Some points:
[-0.4 0.7 0.6 1.4 -0.7 -0.3 1.2 -0.8 -0.6 -0.6 -1.6 0.4 1.6 1.9 1.1 -0.5 0.2 1.3 -0.7
 0.8 -1.5 0.6 0.4 0.4]
[-0.2 1.3 -3.0 -0.5 0.1 0.2 2.4 -1.4 0.2 -1.2 0.3 0.1 -0.7 0.1 -0.1 -1.9 -0.4 1.5 1.2
 0.0 1.8 1.4 -1.9 1.4]
[1.4 -1.1 0.1 -0.4 0.1 0.4 -0.7 0.3 -1.2 2.4 -0.2 0.8 -0.4 1.0 0.3 -0.5 -2.0 0.7 1.5
 -1.5 0.3 2.1 -0.3 -0.4]
[-0.3 0.8 -1.3 -0.1 0.4 0.0 -0.8 0.3 1.3 0.7 -2.2 0.2 -0.8 -0.1 -0.2 0.5 0.1 -1.3 1.8
 1.0 0.6 0.1 1.9 0.1]
[1.8 -0.2 0.9 -0.6 -0.6 -1.5 0.5 0.6 0.4 -0.9 -0.9 -0.2 -0.2 -1.9 -1.5 -0.4 -0.4 0.1 -0.3
 -1.0 0.7 -1.1 0.7 -1.1]
[-2.7 1.0 0.0 -0.8 0.5 0.2 0.5 0.4 1.1 -0.7 0.9 -0.8 -1.0 -0.6 0.4 0.0 -0.6 1.9 2.4
 0.3 -0.7 -0.5 0.2 1.3]
[-0.3 -1.4 0.1 1.1 1.2 1.0 -0.8 -0.2 1.6 -0.4 0.0 -1.0 0.7 2.8 -0.5 -0.4 0.9 -0.4 -1.1
 -1.2 -0.4 0.6 -0.1 0.6]
[-0.3 0.0 1.0 -0.2 -0.6 0.1 1.9 -0.2 -1.4 -1.2 -0.9 0.3 -0.7 1.2 1.1 0.9 -1.8 0.9 -1.7
 0.7 0.4 -0.6 -0.7 -1.8]
[-1.0 -2.2 -1.0 -0.8 -0.6 0.3 -0.4 1.2 -0.4 -0.4 -0.2 0.3 1.2 0.3 1.6 1.8 1.6 -0.1 -0.9
 -0.1 3.3 1.2 0.2 0.1]
[-1.0 0.2 -0.1 0.4 0.2 1.5 -0.5 -1.9 -0.1 -1.0 0.7 -0.4 1.1 0.4 -0.3 0.7 -0.7 0.1 -0.6
 -0.6 0.2 -1.1 -0.1 -0.9]
[1.1 2.0 -0.7 -0.7 0.0 0.0 -0.7 0.5 0.1 0.3 -0.2 0.9 -0.6 1.2 0.2 0.5 0.9 -0.9 1.6
 0.1 0.2 -1.1 -0.1 -0.2]
[-0.9 -0.5 -0.2 0.1 -0.5 -0.5 0.0 0.0 0.3 -1.1 -0.9 1.7 -0.1 -0.7 0.1 -0.3 1.3 -1.8 -0.1
 0.4 1.9 0.6 0.9 -0.1]
[-0.4 -0.6 2.2 0.2 0.9 -1.6 0.7 -1.4 1.1 -0.1 0.6 1.0 0.7 -0.6 2.2 0.7 -1.6 -0.3 1.9
 1.7 -1.0 -0.5 -0.1 1.1]
[-0.3 1.5 -1.4 -1.0 -0.3 -1.8 -0.2 -0.4 -0.1 0.6 -0.7 0.6 -0.6 0.9 -0.6 1.1 0.1 -2.7 1.0
 0.9 -0.7 0.2 -0.3 -1.0]
[-0.1 0.9 0.7 2.0 1.6 0.0 -0.3 1.0 -0.5 -1.5 0.6 -2.4 2.2 0.4 1.0 -0.7 -0.1 -1.8 0.0
 -0.2 -0.3 -0.4 -0.1 -1.6]
[-0.6 0.5 0.6 1.1 -2.5 -0.3 -0.6 -1.1 1.5 0.3 0.9 0.4 0.3 0.3 -0.2 -0.5 -0.7 0.1 -1.3
 -0.7 -0.5 -0.7 -0.4 0.2]
[-0.8 0.5 0.0 -0.6 2.7 0.2 1.3 -1.4 -0.5 -0.3 -0.2 -1.4 -0.8 -1.9 -1.1 0.5 -0.5 0.3 1.6
 -0.6 0.1 0.5 -0.7 1.4]
[0.5 -0.7 -0.1 2.2 -1.4 0.4 0.5 0.5 0.3 0.2 0.1 -0.9 -0.2 0.4 0.7 0.1 -0.6 0.2 0.1
 2.0 -0.1 -1.5 -1.3 0.3]
[-1.3 0.4 -0.6 1.5 -1.2 0.8 0.7 -1.3 -0.2 0.1 0.6 -0.5 0.6 -0.2 -1.1 1.6 -0.2 -0.2 -0.8
 -1.2 -0.7 -0.8 -0.4 -1.6]
[-1.7 0.1 0.0 0.4 -0.9 2.1 -0.7 0.9 0.2 -0.3 -0.3 -0.1 -0.5 1.0 -0.1 -0.3 -0.9 -0.9 -0.4
 -0.2 0.3 -0.6 1.1 0.2]
[0.7 0.6 0.5 0.2 0.6 1.7 2.7 -0.3 -1.3 1.1 2.4 -1.3 -0.6 -0.8 -0.7 -0.7 1.6 -1.3 0.4
 -0.8 0.7 -1.0 -1.5 2.1]
[0.9 -0.8 -0.6 0.5 2.1 -2.2 -0.4 -0.5 -0.1 0.5 1.3 0.2 -2.5 -0.9 3.0 -0.3 -0.4 0.4 -0.9
 0.3 -0.6 -0.6 0.0 0.6]
[0.1 -0.8 -0.1 -1.7 1.7 -0.3 -0.5 -1.7 -0.4 1.0 0.8 -0.5 -1.2 -1.0 2.5 -1.2 0.1 -0.4 -1.6
 0.3 0.3 -1.4 0.7 0.3]
[1.1 0.5 -1.3 0.0 -1.0 -1.1 -2.5 0.5 -1.3 -1.0 -1.4 -0.3 0.1 -0.5 -0.4 1.3 0.6 0.3 -0.5
 -0.3 -0.2 -0.7 -0.6 0.6]
[0.6 0.0 0.0 -0.4 -0.4 -1.4 -1.1 1.0 -0.9 -0.5 1.2 -0.6 1.0 0.2 -1.8 -0.5 -1.0 1.6 -0.5
 -0.3 1.2 -0.8 1.7 0.7]
[-1.2 -0.2 0.3 -1.7 0.1 -0.4 -1.2 1.2 -0.7 2.9 -0.8 -0.2 1.2 -0.7 1.2 -1.6 -0.8 0.6 -0.1
 -1.3 -0.5 -0.7 -1.2 -0.6]
[0.7 1.7 0.7 -1.0 -1.1 1.2 -0.7 0.6 -1.2 -0.6 0.9 0.2 0.0 -0.4 -0.3 -1.3 0.2 0.5 0.0
 0.0 -1.0 2.9 1.2 -0.9]
[0.0 -2.7 -0.4 -0.3 -0.5 0.8 -0.6 -0.5 -1.0 0.6 -0.5 0.1 0.4 0.0 -1.2 -0.9 1.1 0.9 1.4
 3.4 -0.8 -0.4 -0.3 -0.8]
[1.6 1.4 1.7 0.7 0.2 0.8 -1.8 0.3 -0.6 -0.1 0.8 1.1 0.1 -0.7 -0.3 0.3 -0.2 1.3 0.2
 -0.1 -0.3 2.1 -0.9 -0.2]
[-1.4 0.0 -0.4 0.7 0.6 -1.8 -1.1 1.3 0.3 -0.2 0.3 1.6 0.3 -0.1 -0.2 0.7 2.2 -0.4 0.5
 0.6 1.6 0.8 0.4 -0.6]
[-0.3 -0.5 0.4 0.6 0.2 1.0 -0.3 0.3 3.4 -1.3 -0.7 -1.0 -0.4 0.6 -0.2 -0.1 0.0 0.2 -0.8
 -0.5 0.0 -0.2 -1.5 -0.9]
[0.6 -1.0 -1.0 1.9 -0.7 0.2 1.5 0.1 0.2 -0.7 0.0 -0.2 -0.2 0.6 0.8 0.2 0.1 0.3 -0.2
 -1.0 -1.8 0.2 0.9 -0.5]
[-0.1 -0.2 0.3 0.1 0.2 -0.7 0.5 0.7 0.5 0.2 -0.6 2.1 -0.4 -0.2 -0.2 1.3 2.0 0.1 -0.8
 -0.7 1.7 0.1 0.8 -0.3]
[0.0 0.8 -1.3 0.5 2.2 1.2 1.0 1.0 0.9 3.3 -0.8 1.2 -0.4 -0.1 -1.7 0.5 -1.3 -0.6 -1.8
 3.0 -0.9 -0.2 1.1 -0.5]
[2.3 -0.9 -0.7 -2.1 -1.0 -0.1 0.4 0.7 1.1 -0.6 0.9 0.3 1.7 -1.0 -0.4 1.3 0.0 0.3 -0.3
 -0.5 -0.6 -0.4 1.0 -0.2]
[2.1 1.0 1.4 -1.1 -0.4 -0.6 0.6 -0.1 0.5 0.3 -0.6 -1.9 0.3 0.5 -0.6 0.6 1.0 0.8 -1.0
 -0.3 0.4 0.0 1.3 -0.2]
[0.3 0.1 1.4 0.4 -2.0 0.0 -0.2 -0.3 -0.5 2.0 0.5 -1.2 -0.5 -1.1 0.1 -0.9 -0.7 -0.1 1.2
 -1.1 -0.5 1.5 0.4 -0.2]
[-1.3 -0.7 -0.4 -1.3 0.8 -0.7 0.2 0.2 -0.6 -0.2 1.7 -1.0 -0.3 -0.9 -0.8 0.0 -0.3 -1.0 -1.8
 -0.1 -1.0 2.5 -1.9 2.7]
[1.7 0.1 0.8 -0.4 0.5 0.2 -0.7 -0.2 -0.2 -1.0 -2.1 1.8 0.9 -0.7 -0.5 -0.3 0.1 0.3 0.0
 -1.4 -0.3 -1.1 0.5 1.6]
[-0.8 -1.8 1.0 -0.3 -0.5 0.9 0.3 0.2 -1.1 -0.6 0.0 0.2 -1.3 1.0 -1.2 -1.6 0.8 -0.6 1.1
 0.3 -0.9 -1.1 -1.0 -1.3]
These points spread out most along one direction. Take the direction at right angles to it along which they spread out most. Go by this last direction. For each point below, how far along it does it lie, from 0 to 99? 50 is the average, and the first point above lies past it. One standard deviation of the points above along it is 16.
[-2.7 1.0 0.0 -0.8 0.5 0.2 0.5 0.4 1.1 -0.7 0.9 -0.8 -1.0 -0.6 0.4 0.0 -0.6 1.9 2.4
 0.3 -0.7 -0.5 0.2 1.3] 46
[2.1 1.0 1.4 -1.1 -0.4 -0.6 0.6 -0.1 0.5 0.3 -0.6 -1.9 0.3 0.5 -0.6 0.6 1.0 0.8 -1.0
 -0.3 0.4 0.0 1.3 -0.2] 52
[0.0 0.8 -1.3 0.5 2.2 1.2 1.0 1.0 0.9 3.3 -0.8 1.2 -0.4 -0.1 -1.7 0.5 -1.3 -0.6 -1.8
 3.0 -0.9 -0.2 1.1 -0.5] 37
[1.7 0.1 0.8 -0.4 0.5 0.2 -0.7 -0.2 -0.2 -1.0 -2.1 1.8 0.9 -0.7 -0.5 -0.3 0.1 0.3 0.0
 -1.4 -0.3 -1.1 0.5 1.6] 41
[0.3 0.1 1.4 0.4 -2.0 0.0 -0.2 -0.3 -0.5 2.0 0.5 -1.2 -0.5 -1.1 0.1 -0.9 -0.7 -0.1 1.2
 -1.1 -0.5 1.5 0.4 -0.2] 54
[1.8 -0.2 0.9 -0.6 -0.6 -1.5 0.5 0.6 0.4 -0.9 -0.9 -0.2 -0.2 -1.9 -1.5 -0.4 -0.4 0.1 -0.3
 -1.0 0.7 -1.1 0.7 -1.1] 44
[1.6 1.4 1.7 0.7 0.2 0.8 -1.8 0.3 -0.6 -0.1 0.8 1.1 0.1 -0.7 -0.3 0.3 -0.2 1.3 0.2
 -0.1 -0.3 2.1 -0.9 -0.2] 49
[-0.2 1.3 -3.0 -0.5 0.1 0.2 2.4 -1.4 0.2 -1.2 0.3 0.1 -0.7 0.1 -0.1 -1.9 -0.4 1.5 1.2
 0.0 1.8 1.4 -1.9 1.4] 42
[-1.0 -2.2 -1.0 -0.8 -0.6 0.3 -0.4 1.2 -0.4 -0.4 -0.2 0.3 1.2 0.3 1.6 1.8 1.6 -0.1 -0.9
 -0.1 3.3 1.2 0.2 0.1] 35
[-0.3 -0.5 0.4 0.6 0.2 1.0 -0.3 0.3 3.4 -1.3 -0.7 -1.0 -0.4 0.6 -0.2 -0.1 0.0 0.2 -0.8
 -0.5 0.0 -0.2 -1.5 -0.9] 73
[-0.1 -0.2 0.3 0.1 0.2 -0.7 0.5 0.7 0.5 0.2 -0.6 2.1 -0.4 -0.2 -0.2 1.3 2.0 0.1 -0.8
 -0.7 1.7 0.1 0.8 -0.3] 32
